One vector is turned by the same rotation once a tick. Each row is the vector after some number of ticks, and that number follows the row.
The counts run from 0 to 158.
[  2  -3  -7  23   0  16  -5 -26 -10  15  10  -4   4  -1 -13 -14  -5  -6
 -10   4  -3   0   8   2 -10  18   7   6 -19  18  22  -4 -24  10  14   8
 -18  22   8  -5   0 -17  -4  -1  -1 -13 -10  23   7   0   7 -18  -9   8
  -3   1   2]
21
[  4 -14  -5  11  -7  29  -7 -35  -9  17  -5  13  10  -5 -16   2   4  -9
   2  10   8   3  18   9   0   5   2  13  -4   8   1   5 -22   8  17  11
  -3  19  15 -14  -3 -17  -1   1 -12 -15 -11  19   4   8   7 -11 -19  -4
  -8  -3  -8]
98
[ -1  -1  -4  18 -12  17 -24 -28 -22   1  13 -16   5   3 -15  -2   2  -2
 -13   5   3  -1  10  -9  -8  20   8 -11  -7   6  26 -12 -14  15  11  27
 -14   4   9   2  16  -8   4   5   0  -7   6  20   3  13  13   6  -3   7
  -6  -3   0]
136
[ -2   2   0  13 -15  37 -31 -23  -5  -5  10  -1   2  -6 -13  -7  10 -12
  -5   3   6  12   0   0 -17   2  -2   9  -5   9   5  -1 -17   0   6   8
 -23  -4  15   6  -8 -16   9  16  -9  -4  19   8  -4  18   1   8   7   7
   8 -12  12]
57
[ 17  13  -1   7   3  30 -15 -11 -17   5  11 -11  12  15 -14  -7  -1  -2
  -6  -6   8   7  12   2  -6  24  -3  10   4  -5   4 -17 -10   9  15  28
 -22   4  11   7 -10 -12   6   5 -10   5  16  16  11  19   5  -8  -2   2
   2   1 -11]
42
[ -2  -8   9  12   0  31 -23 -24 -10  11  15  -8   6  -5 -17   4   3 -10
  -7   4   8   4  12   0   1  10  -9   2   2   0   9 -12  -9   3   4  15
 -23  -8  21   7   1 -15   3  -2  -9   0  10  25  -3  11  25   8   7  -2
   7   0  15]
144
[  0   5   6  10  -8  20 -14 -20 -14  25   4 -24  -1   7 -19  -1   4   3
  -4   1  -3   6   2  -2 -18  14   2  12   1  10   7   7 -22   5   6   9
 -36  -3  23   8  -9 -15  -7  -6  -8  -3   3   9  -7   3  13 -11   4  -7
  14  -6  13]
131
[  9  10  -6   3  -9  35  -5 -18  -7   8   5   3  12   5 -13 -15   9 -15
  -9   2   5  -1  11   6 -12  24   1  13  -7  11   7  -9 -15   2   9  21
  -9  20  -9  -4  -8 -24  18   8 -15  -3   0  16   9  11   2 -12  -8   5
  -7 -10  -9]
109
[ -3   0  -1  17   0  13  -8 -31 -23  19   0  -9   9   7 -19  15   8   5
   0  -7   3   2   3  14 -17  15   2   7   5   8  14   0 -15  16  12  19
 -17   2  21 -10   2 -13   8  -4  -6 -13  -4   1  10  21  20  -6  -7  -4
  10  -5  -4]
36
[  3  -8  18  15  -6  33 -25 -16  -1  12  18  -6   0   1 -13   2 -15 -16
 -11  19  -4   3  -3  -4 -22  -2  -9   0  -8   9  -9 -10 -10   4   8  15
 -13  -7  24   7   0 -17  -3  -7  -5 -14  11   9  -5  11  -7   6   8  -7
   3  -8  17]
66
[  5 -19   0  23   7  23 -13 -30 -13   8   2   0   6  -8   2  10 -20  -6
   5   9   2   0  10   1  -8  12   3  -2 -15   0  18   1 -11  21  25  12
   3  19  22  -7  12  -9  -3  -5   1 -20   3  19  10  16   8  -7  -1  -2
  -6  -1  -4]
87
[  0 -11  -3  22  10  32  -1 -33 -10  18  -2   5  10  -6  -5  13   1 -16
   4  -6  11   1  15  15  -4  10  -5  15  -6   2  21   0 -14   7  12   8
  -2  15   7 -11  -7 -22   7  -4  -9 -15   3  22   5   8  19  -9   1   1
   4  -7   3]
96
[  8  -6  -4  18   5  38 -16 -26  -5   1   6   6   7  -3  -2 -12  -5 -16
   3   2   6   3   4   7 -11  16  -3  12  -9  17   2  -3 -17   4  12   4
 -12  23   3  -6 -21 -21   7  14 -10 -14   2  15   5  12  -6 -15  -6   8
   1   1  -2]
107
[ -4   0   3  14   2  32 -22 -34 -12   4  15   0   3  -3  -1   7  10  -2
  -6   2   6   0 -11  10 -17  18  -3   4   6  24  -7  -6 -12   6   6  15
 -12   2  11 -10 -17 -22   7   3  -2 -19  -2  14   5  18   6   4  -6   8
   3 -10   6]
47
[ 16   3   6   4  -8  34  -7 -10   6  12   2   0   4   1 -17 -12 -13 -15
  -6  13  -9   4   1  -5 -23   5  -4  17 -18   7  -9   4 -24  -1  17   2
 -23  17  25   5   0 -18   0   1 -12  -5   1   7   2   5 -10 -20  -3 -15
   5  -6  10]
5
[  3 -22  11  18   2  22 -13 -31  -6   8  -1   1   6 -12  -3  11 -15 -11
   6  13   2  -2   8  -2 -12   9  -2  -8 -12   0  18   1 -11  21  15   6
  -1  15  29   0  18  -8   4  -3  -8 -19  -3  14   7  16  10  -6  -1  -7
  -3  -3   0]
86
[ 10 -18   9  11  -2  32 -18 -18  -8  19   6 -12   0  -3   2   1 -20  -8
   0  12   1   8  17  -9   0   8  -5   4 -12  -7   1   7 -14   8  17   8
  -6  11  22   8  -7 -13 -16 -11  -4 -16   7  33 -10   1   1 -11   3  -8
  -3  -5   3]
79
[ 13   4   9   8  -1  32  -7 -10  10  10   6  -1   7  -4 -14 -11 -13 -21
  -5  12 -11  -1  -3  -2 -30  12  -6  10 -22  11   2  -2 -21   2  12   3
 -19  19  21   5   2 -20   7  -1 -14  -9  -1   4   5  13  -7 -15   2  -9
   3  -8  13]
6
[ 20  -4  16   1  12  37  -7 -10  -4  13   6   0  13  -8  -7   0 -14 -16
   5   8   1   0   4   6 -12  18 -11   8   0   0  -2  -8  -5  11  11   4
 -12  17  24   4  -5 -21  12  -7 -23  -6   1  14   9  22  15 -19   7 -13
   2  -1   5]
93
[  8  -9   9  11  -7  29 -33 -16 -16  14  20 -19   5  18 -10 -11 -12  -9
 -10  11   0  -5   9 -12 -12  17  -2  -8  -3  13   1 -16 -12   3   8  29
 -10   6   0   1   1 -16  -1  -3 -10 -15   4  14  -5   2 -10  -1  -8  -2
  -1   2  -3]
127
[ -2  -2   6   9   5  34 -20 -33 -10   9   8  -4   1  -1   2   8   9   1
   2   0   9   4 -10   9 -17  23  -2   6  11  18  -7   4 -12   7   6   7
 -19   4  20  -3 -23 -20   8   6  -9 -18   1   7   2  16  10  -1  -4   3
  10 -10   5]
46
[  7  -3  -1  19   0  35 -13 -21  -5  15   0  -2   2   8  -3  10 -12 -17
  -4   6   4  -3  15   2 -15   7  -3   9 -21   2   9  -2 -18  -1  22  26
   9  13   2  -7   7 -15   0  -8   4 -22  12  17   1   1 -14   1   2  -9
  -3 -12  -8]
1
[ 16 -14  16   1  -8  16 -16  -9 -18  15   5 -12  13   6 -17  -7  -9  -1
   1   9  -8  -1   3   2 -17  23   0  -9  -1   5   9  -2 -12  22  18  14
 -10  13  17   1  16 -15  13  -1 -19  -8  -8   1   3  27  15 -17  -8 -12
   4   4  -7]
25
[  9  -1  -1   6 -20  14  -5 -16 -15  15   6  -5  10   0 -26 -17   4  -1
 -10   7  -7   0  14   2  -9  18   7   4 -13   9  15  -2 -23  15  14  16
 -18  17  12  -1  13 -16   9   2 -11  -1 -10  15   6  14  17 -18 -14   0
  -8  -2  -6]
23
[  0   1   7   6 -14  37 -23 -24  -6   2   7  -8  -1   5   9   3   2  -5
  -5  10   8  -1   3 -15 -18  27   3  -4  -6   2   5  -4 -10   9  14  26
  -4   8   7  13   2 -14   4   9  -6 -15   8  23  -7   7  -9   6  -5   3
  -8 -16  -3]
60
[  1   7   4  12   7  16  -2 -26 -16  19   4 -11   8   9 -13  14   6   0
   0  -7   4  -3  -1   7 -16  29   2   7   6   5  14 -10 -11  19  13  20
 -19   6  18  -4   2 -16  10  -6  -6  -8 -10   7  15  16  21  -6  -6  -4
   6  -8  -3]
35
[  9  18   0  13   3  30 -13 -15  -9   7   9 -15   0  11  -2   7  -7   1
  -6  -4   0   8 -11   4 -26  17  -2  13  -4   4  -6  -1 -16   7  19  13
 -25   5  25   4 -15 -12  -7   1   5 -13  15   0   9  15 -10  -1   6  -3
   8 -13   1]
54
[ -1  -7   6  13 -16  38 -31 -26  -6  -6   9   3   2  -5  -8  -7   7 -14
  -4   8   5   9   2  -5 -15   9  -2   1  -4   7   4  -4 -13   1   8  14
 -17  -2  14  11   0 -13  12  17 -12  -4  15  14  -8  14  -3   9   0   8
   2 -11   9]
58
[ 14  -6  -1  18   8  30 -14 -18 -14  10  -6  -3  12   8 -17   3  -7 -13
  11  -8   6   9   8  13 -15   3  -9  16  -3  -2  12   3 -16   5  19   6
 -13   7  17  -5  -5 -16  10   4 -17 -10  15  -5   6  24   4 -15   6 -11
  16  -4  -5]
104
[ 14  -5   5  -1 -12  21 -25 -11 -24  13   6 -24  -2   7  -4   1  -6  15
  -6   8  -3   6   4  -6  -8  22   3  -3   2  -1  -3  11 -16  14  20  19
 -18  11  25   7  -3  -4 -13  -3  -4 -11   6  16  -7  15   9 -10  -3 -11
   0  -2  -4]
139
[  6   2  10   4 -14  25 -16 -14  -5   5  12  -8  -1 -11  -4  -5  -7  -7
 -14  22 -15  -3 -10   2 -26  11   1  -6 -17  10   4   4 -14  16  11  12
  -5   9  21   0   9 -17   7 -11   0 -16   4  14   3  27  10  -3   7  -1
 -10 -13  12]
74
[  1 -17   3  17 -12  29 -18 -21 -12  13  -6  -4   3   0  -8  -1   5 -13
   4   3   0   4  12   1 -13  10   2   3 -21   5  27  16 -21   5  16  10
   0  17   0  -2  12 -19  11   9 -10 -15   5  13 -10   4   7  -7  -1  -4
   5 -10  -1]
10
[ 13  -6   3   4  -9  24 -11  -8 -12  19  10  -5   4   3  -7 -15 -11  -5
 -11  18 -12  -5   5  -1 -15  19   0   2 -20  17  -2   6 -19   8  19  16
  -2  26   4  -8  -2 -19  -1  -7  -5 -18  -7  18  -1   7  -3 -18  -8  -7
  -8  -4  -4]
13
[ 16   5   8   4  -7  23  -7   1 -10  31  13 -13  11  10 -22 -11 -11 -16
 -15  13 -13  -5   8   7 -17  10  -4   7 -15   7   5  -5 -14   6  10  19
  -8  12   1  -4   5 -26   9 -21 -11  -7   2  12   4  15   9 -13   5 -13
   0  -4   3]
15
[ -6   6  -5  16  -3  31 -20 -35 -13   6  17   1   3   2 -11   3  14  -6
 -14   3   9  -2  -2  10 -15  12  -1   6   1  19  -3 -15 -13   5   9  23
 -10  -1   5 -12 -12 -19   9   2   1 -14   2  18   5  17   5  11  -7  11
  -1 -10   4]
48
[ 12 -15  -2  18   9  34 -18 -23 -13   7  -4   1  10   2 -10   0  -8 -11
  15  -4   7  12   5  12 -13   2  -7  14  -3   8   8   8 -17   3  17   0
 -15  10  14  -7 -12 -16   6  10 -20 -11  13  -2   4  18  -2 -18   2  -6
  17  -1  -1]
105
[ 14   0   8   4   2  25 -22  -8 -17  10  21 -23  -1  -1  -6  -3  -9   4
 -14  10  -8   1 -10   8 -11  18  -5  -1   0  11  -9  -1 -13  11  11  13
 -23   5  23   1 -14 -15  -7 -15   2 -10   7  19   1  20  15  -7   9  -3
   1   0  13]
141
